A single turn carries every row of the set below to another of its rows. Some are shown first; where does it send the rows asked next?
kuze: [  0.3  -2.6 -25.7 -10.3  -2.1  19.3 -23.9  -1.7 -14.4  -0.4  16.1  26.0]
ramu: [ 7.4  0.4 -7.4  9.7 -0.4 26.1 -5.3  2.7  6.5  8.8  1.4  7.1]
bazam: [ 6.2  1.2 -6.6  6.7  1.2 26.1 -7.9 -0.3  6.9  9.4 -1.3 10.2]
Sofun: [ -6.1   6.6 -23.5  -6.0   8.8  24.9 -16.0 -18.5 -19.7  -6.9  10.7   7.6]
fibi: [-12.8   1.1 -25.5 -13.1  15.2   7.7   4.7 -20.1 -11.0   0.8  19.5  -9.6]
Pup: [-8.3 -5.5  4.3  4.9  7.1 13.8  7.1 -4.8  6.4 14.6  6.7 -3.4]
Soke: [ -1.1   4.8 -30.0  -5.0  14.0  25.7  -6.0 -17.8 -20.9  -0.7  14.4  -2.4]
Zumot: [-1.2  2.8 -2.0  7.6  7.5 24.0  0.2 -8.3  4.5  8.6 -0.3 -1.6]
des: [-18.3  -7.4 -15.9  -7.9  10.9  -5.7   5.7  -4.1 -14.7  14.8  31.1  -2.1]
vipu: [ -3.4 -11.9   1.7   6.0  -0.8  10.4   5.2   7.4   8.6  16.8  11.9   4.8]
tuga: [-19.8 -17.9 -10.6  -8.6  -0.5   4.4   5.1  -9.8 -16.6  12.5  32.5  -1.8]
fon: [  1.5 -16.9 -27.8 -13.4  -2.1   7.7 -11.4   9.5 -11.5  13.6  28.7  22.4]
zifi: [ -2.9  11.2 -34.1  -5.5   5.2  23.1 -13.1 -17.9 -19.3   2.6  11.0   3.2]
bon: [  6.1   1.1 -33.5  -6.5  -0.8  12.8 -19.7   7.2 -12.8   7.6  20.0  22.9]
Zuso: [-20.1 -10.9 -18.2 -12.8   3.6  -5.2   3.9  -7.2 -14.2  18.5  30.5   0.8]
tulet: [-15.4 -12.6 -21.3 -17.8   8.2  -5.4   6.2  -6.1  -6.5   9.8  29.7   0.4]
Neno: [-9.2 -2.4  2.6  6.3  9.4 14.3  6.9 -1.9  2.8 17.3  6.4 -5.6]
Bofu: [  3.5   0.8 -36.0  -9.3  -5.5  16.5 -19.9  -0.8 -13.8   9.3  17.3  21.5]
gonaf: [  9.0  -2.0 -35.2  -8.0   2.3  24.7 -17.6  -1.8 -16.6   2.7  16.2  17.8]
bep: [ 5.1 -8.4 -4.2  6.4 -4.4 17.6 -3.9 11.0  8.8 14.2  7.8 12.7]
Leru: [-20.4  -1.0 -12.6  -8.1  14.2  11.6  -1.1 -21.4 -19.5  -0.7  19.6  -4.5]
Ramiz: [ -9.9 -16.4 -16.2 -14.8  -3.3   2.2 -13.9   5.4 -10.6   9.1  27.5  24.6]
semid: [-17.1   3.6 -23.2  -7.3  11.1   9.8   2.3 -22.2 -19.2   8.3  19.7  -9.7]
nukoz: [-6.6 -9.9  2.3  3.2  2.3  9.4  3.4  9.3  6.2 22.3 10.9  4.9]
ropep: [-13.2   8.5 -22.4  -2.6  17.6  10.3   1.5 -17.4 -19.7   4.3  19.8  -9.6]
fefud: [-15.5  -3.3 -16.4  -2.9   6.3  20.4   1.7 -23.1 -21.5   2.8  21.7 -10.4]
Led: [ 0.3  2.0 -3.4 10.3  5.6 24.5  2.0 -4.9  3.8  7.7  1.8 -3.6]
Regod: [-13.6 -19.7 -18.1 -13.2   6.9  -1.6   4.8   0.1 -14.1  16.3  33.4   5.1]
giva: [ 6.0  2.8 -8.4  7.3  1.5 26.3 -9.1  4.9  4.0 12.7 -0.6  9.7]
fogu: [ -7.4 -12.7 -25.8 -14.3  -6.5  -0.8 -10.1   5.5 -10.5  18.7  28.7  19.5]
mupa: [ 4.2 -8.2 -3.6  3.5 -2.7 16.9 -6.5  8.3  9.8 15.2  5.7 15.6]
lav: [-22.8 -14.9  -8.2 -13.1   7.0  -2.5   0.0  -7.0 -14.6   8.8  30.0   6.5]
Tude: [ 2.7 -6.8 -4.1  4.3 -2.4 16.7 -6.3 13.1  7.1 19.4  6.5 14.1]
sizu: [-6.2 -5.3  2.5  8.3  5.5 14.5  8.9 -2.1  5.5 13.0  8.3 -5.0]
Lim: [ -3.0 -14.2 -28.3 -19.0  -1.5  -1.6  -7.1   5.9  -3.1  10.6  27.9  18.1]
teful: [  0.8   7.7 -35.5 -11.1   9.9  20.1  -9.4 -16.2 -10.9  -4.7  11.8   2.4]
Duli: [-1.6  5.2 -4.3  8.7  8.6 25.4 -1.2 -4.3  1.4 11.8 -0.5 -3.0]
mego: [  1.8  13.5 -33.6  -1.3   9.8  22.0 -14.5 -10.4 -18.5   0.0  12.2   5.4]
luso: [  6.8  -1.3 -37.4 -14.8   0.0  14.5 -16.3  -0.4  -6.1   1.7  17.0  18.9]
nisep: [-15.2  -6.3 -19.1  -8.5  16.7   9.5   7.6 -16.6 -19.3   7.7  24.9  -9.9]
Tiga: [ -6.8 -11.5 -22.7 -10.3   0.2  -4.1  -7.1  10.9 -10.5  17.1  31.6  18.2]
Gane: [  3.9  -8.8 -28.1  -6.5 -11.2  24.1 -19.7  -0.4 -15.0   5.4  21.2  20.8]
zef: [ -1.1   2.5 -27.0  -2.1  -0.6  32.4 -13.2 -17.1 -20.5  -2.0  14.1   4.1]
pag: [ -7.9 -21.6 -17.4 -10.4 -11.2   7.1  -7.9   4.5 -12.6  14.2  32.3  17.9]
Bada: [ -4.7 -12.0   3.3   2.6   0.7   9.4   2.8   5.5   9.1  18.8  10.5   7.5]

Sofun turns into Leru
zifi turns into semid
And these:
bep turns into ramu
zef turns into fefud
giva turns into Duli
Lim turns into luso
des turns into Tiga
gonaf turns into Soke
Zumot turns into Pup

A single turn carries every row of the set below to another of its rows. Some are shown first; where does it send the rows asked next?
nuvak: [ 14.2 -32.3 -18.2  -2.9  15.9  12.1  -0.6 -13.8   8.9 -10.9 -19.5  -7.8
 -30.9 -17.5 -13.1   1.7   5.0   7.4  -1.0   6.5  -5.8 -28.6   0.0  -0.5
 -12.8  17.7   6.4 -10.0 -16.6 -14.5]
Pame: [ -2.0 -11.1  -6.2 -29.3 -14.2  -3.0 -21.0   2.2  10.8   0.0 -15.1  25.7
 -15.2  -5.4 -15.0  12.9 -18.1   3.1 -10.3   8.9 -12.8 -12.3  -4.6  -1.7
  -8.0   3.8 -20.9   0.0   4.3  -9.6]
tetok: [ -0.3 -23.6 -19.6  -2.8  13.8  10.7 -20.1 -10.7   6.4  -3.3  -5.9  17.0
  -6.3  12.5 -20.8   9.6   9.2  -1.8  11.5  -5.8  19.8 -15.4  12.4 -11.8
  -8.9  19.9  -4.9  -9.7   1.7  13.4]
rog: [ 10.4 -18.4  -7.9 -18.6  -6.8   3.4   1.0   5.9  10.1  11.0 -25.8  14.7
 -11.5   3.8 -14.6   0.7  -9.9  -2.7  -7.0  10.3 -28.6 -14.1   3.5   8.8
 -11.3   9.8  -2.1 -16.7  27.7  -7.0]
lepe: [-11.0 -19.2 -13.4  -1.7  11.6  -0.5   2.5   6.4  10.7 -10.4  -1.3   9.9
 -27.8  22.9 -22.4  -2.4 -15.1  10.7  -0.6  -6.8 -17.0 -18.2 -11.2   0.6
  -0.9  17.0  10.8   2.9  -3.9  -3.5]
kezus: [-16.0 -25.7  -9.5 -16.6 -16.5   7.5   5.0  -4.5  13.0  -4.5 -12.5   9.7
   1.3  15.4 -19.9  -8.5 -10.0   8.9 -14.1   1.6 -27.5 -16.1 -12.8   3.7
 -23.3   9.7 -10.1   7.1  16.5   2.6]
gusut: [ -5.7 -22.4  -5.8   7.7   0.1  14.4   1.8 -20.2  21.0 -13.8 -10.4   6.3
 -24.9  -7.9   3.8  -3.2  18.7  24.9 -14.1  -6.0  -5.3 -26.1   5.9   1.8
 -15.0  20.0  -0.2  -3.8 -16.4  -5.7]
purog: [ -6.6 -17.1 -30.9  -3.1   7.5  14.0 -12.7 -14.6  12.5   9.2  -8.1  14.8
 -10.6  -1.8 -20.4   6.5  16.9 -10.4   8.6   5.9   9.8  -8.0  17.0  -8.7
  -8.4  16.6   1.5  -0.2   4.3  16.1]
neta: [ -4.5  -1.2 -17.0 -21.8   5.9  -2.1 -25.2  -8.5  12.1   9.0 -10.9  31.4
 -19.1 -16.1  -5.0   8.3   0.9   0.5  -8.8  20.6  -2.5 -11.5   5.4  -4.5
 -11.7  12.8 -18.9  -5.4  -1.5  10.7]
nof: [-18.8 -29.0 -14.5   5.6  -6.8  10.3   7.5  -2.3   3.8  -9.9 -11.3   2.7
  -1.4  -4.2 -26.7  -6.3   3.6  10.7  -3.1  12.4  -9.4 -11.2  -5.5  18.2
 -11.6   8.1   5.0  11.9  23.9   1.0]
nir: [  9.1 -33.9 -13.4  -2.3   7.6   4.6  -5.7 -13.4   9.9 -14.1 -17.2   3.3
 -23.2 -25.3 -10.7  13.1   8.8  11.1   6.0   3.2  -8.8 -36.0  -0.1  -0.7
  -7.1  27.0  -5.9 -13.1 -20.9 -14.2]
dobik: [  1.5 -25.8 -11.1  -2.0   1.3   6.3 -11.6 -18.1  11.2 -26.6 -15.4   7.2
 -23.0 -18.9 -18.0  16.1  10.7  21.7   9.4   1.4   1.1 -37.4  -1.5   1.0
 -11.6  24.2  -2.1 -10.6 -12.2 -10.7]
Gevom: [-15.4 -22.7 -13.3 -13.2 -22.7   5.3 -10.7  -2.1   9.4  -4.2  -4.2  17.2
   8.3   7.2 -25.1   0.0 -10.9   2.9 -14.2  17.0 -27.7 -15.9 -14.4   9.1
 -16.2  17.9 -10.5   2.7   4.3   8.3]
der: [ -1.6  -3.4 -15.2 -21.1  27.6   4.1 -23.5 -14.3   9.5  -5.6 -18.1  16.1
 -17.7  12.7  -4.5   4.7  -2.3   2.6 -10.2   2.1  -2.7 -16.5  -3.2 -10.9
 -22.5   1.8 -14.1  -9.8   9.3   4.4]
Pogu: [ -8.4 -18.1 -10.7 -25.9   0.4   6.1  -7.9  -6.5  11.3  -3.6 -18.6  11.0
 -10.3  20.8   1.2  -4.6 -10.9   6.7 -16.2  -2.4 -23.0 -20.5 -13.6  -3.5
 -28.1   2.2 -16.6  -3.4  13.1   6.1]
kota: [ -2.6 -26.6 -15.8  -0.2   7.5  10.2  -2.5 -22.5  14.2   3.1 -14.7  20.4
  -1.1   2.8 -11.6  12.6  13.0   5.7   7.9 -11.5  14.9 -10.1  18.9  -6.4
  -4.3  16.7 -12.3  -1.1   9.7  12.5]
sove: [ -1.9 -21.7 -10.8 -18.8 -10.1   6.6 -18.5   8.0   0.3   4.1  -5.9  23.9
   5.4   3.2  -4.4   5.2  -9.1  -1.4  -7.9  20.5 -26.1 -24.1  -8.4  12.6
 -23.9  22.4 -12.0  -8.8   4.8  15.2]
tarit: [ 10.9 -23.7 -20.5   0.0  10.6  14.2   8.3 -20.6  13.1 -10.0 -18.5   0.3
 -30.7 -15.6 -11.7   0.2   4.9  13.2   2.6  15.2  -9.2 -30.9   3.6   4.1
 -11.9  19.9  20.1  -4.4 -11.6  -3.5]
vadib: [  1.7 -25.3  -9.4 -19.0 -17.1  -0.2   6.5  10.9  11.4   0.8 -10.8  18.6
 -10.6  10.4 -31.3  -6.7 -17.8  -0.8  -4.1   8.5 -29.2 -19.8  -4.2   4.9
  -4.6  19.9  -1.3  -9.7  11.1  -4.4]
kare: [ -7.2 -27.8 -10.0   8.4   2.7  12.1  -9.2 -17.7  16.1  -5.1 -11.4  -5.3
 -21.7 -16.7   3.3  -0.4  19.5  14.8 -14.8   4.5  -9.1 -23.1  -0.1  -4.4
 -21.8  20.8  -4.9  -1.3 -22.0  -7.1]
giz: [ -4.3 -21.9 -12.5  12.9   0.7  16.9 -14.1  -8.9   4.1 -18.0  -6.7   6.8
 -10.1 -12.9  -7.2  -4.2  22.9   6.2  -3.8  21.0  -3.6 -34.4   5.2  -1.2
 -16.4  20.5  12.5  -7.2 -12.3 -10.9]
tukob: [  7.0 -17.8  -9.6 -15.9  11.7   2.9  -5.3   2.4   3.6  13.1 -10.7  32.4
  -4.6 -11.3   2.5   5.0   4.1   4.3   4.3  14.5 -11.7 -25.4   9.7  10.2
 -20.7  28.8 -14.7 -15.5  11.3  19.8]
tudo: [-31.5 -19.2 -20.8   1.8 -14.8  -3.0  -3.5 -17.9  19.3 -12.1  -9.3  13.5
  -9.0  -6.0 -21.1   6.9   3.5  14.4  -9.8   6.9 -17.6  -9.7 -12.9   9.1
   4.2  12.2 -11.1   8.7   3.4   6.3]
Remeg: [ -9.1 -33.2 -10.4  -2.1  -6.6  -8.5   1.6  13.1   1.8 -15.5   0.9  25.1
 -13.1   6.5 -21.2  -7.3  -9.1  10.4   9.6   9.1  -7.4 -31.9  -8.4   1.9
   7.6  28.3  -2.0 -10.0  -1.3   4.0]
vidu: [ -5.1 -19.3  -6.2 -22.9 -13.3  -1.3  -5.8   5.5  11.4  -8.3  -8.3  21.5
 -10.7  13.3 -30.8   4.3 -25.0   5.0  -7.0  -0.7 -21.1 -17.2 -10.6  -3.0
  -5.0  11.3  -9.6   2.7   1.4 -12.9]
nevu: [ -0.5 -35.0  -8.0  15.3   2.6  13.3 -10.6 -13.6   5.9 -10.2 -15.1  -5.2
  -7.0 -15.7  -0.4  -3.7  22.0   9.9  -8.6  15.4  -6.0 -30.5   2.2  -3.0
 -21.0  21.9  -0.3  -9.7 -11.2 -10.2]
pigit: [ -1.1 -23.3 -23.8  -3.8  12.7   8.4   3.7 -13.8  15.1  13.7  -7.6  22.4
 -13.0   7.1  -6.2   4.5   9.1  -1.4  14.2  -5.7   4.6 -17.1  17.8 -12.9
  -5.7  26.0  -1.1  -1.7  -1.9  19.9]
liron: [  8.3 -13.4  -1.5  -9.0  20.4   6.3  -4.6  -5.6   7.9   5.9 -26.2  16.6
  -5.5   2.7  -3.9   4.2   6.7   6.4  -2.8   0.2  -8.7 -15.2  12.9   4.3
 -21.7   9.4  -9.4 -16.4  32.8  -2.0]

nevu turns into nir
purog turns into tetok
tarit turns into giz
And these:
der turns into liron
tudo turns into lepe
kezus turns into vadib
rog turns into sove

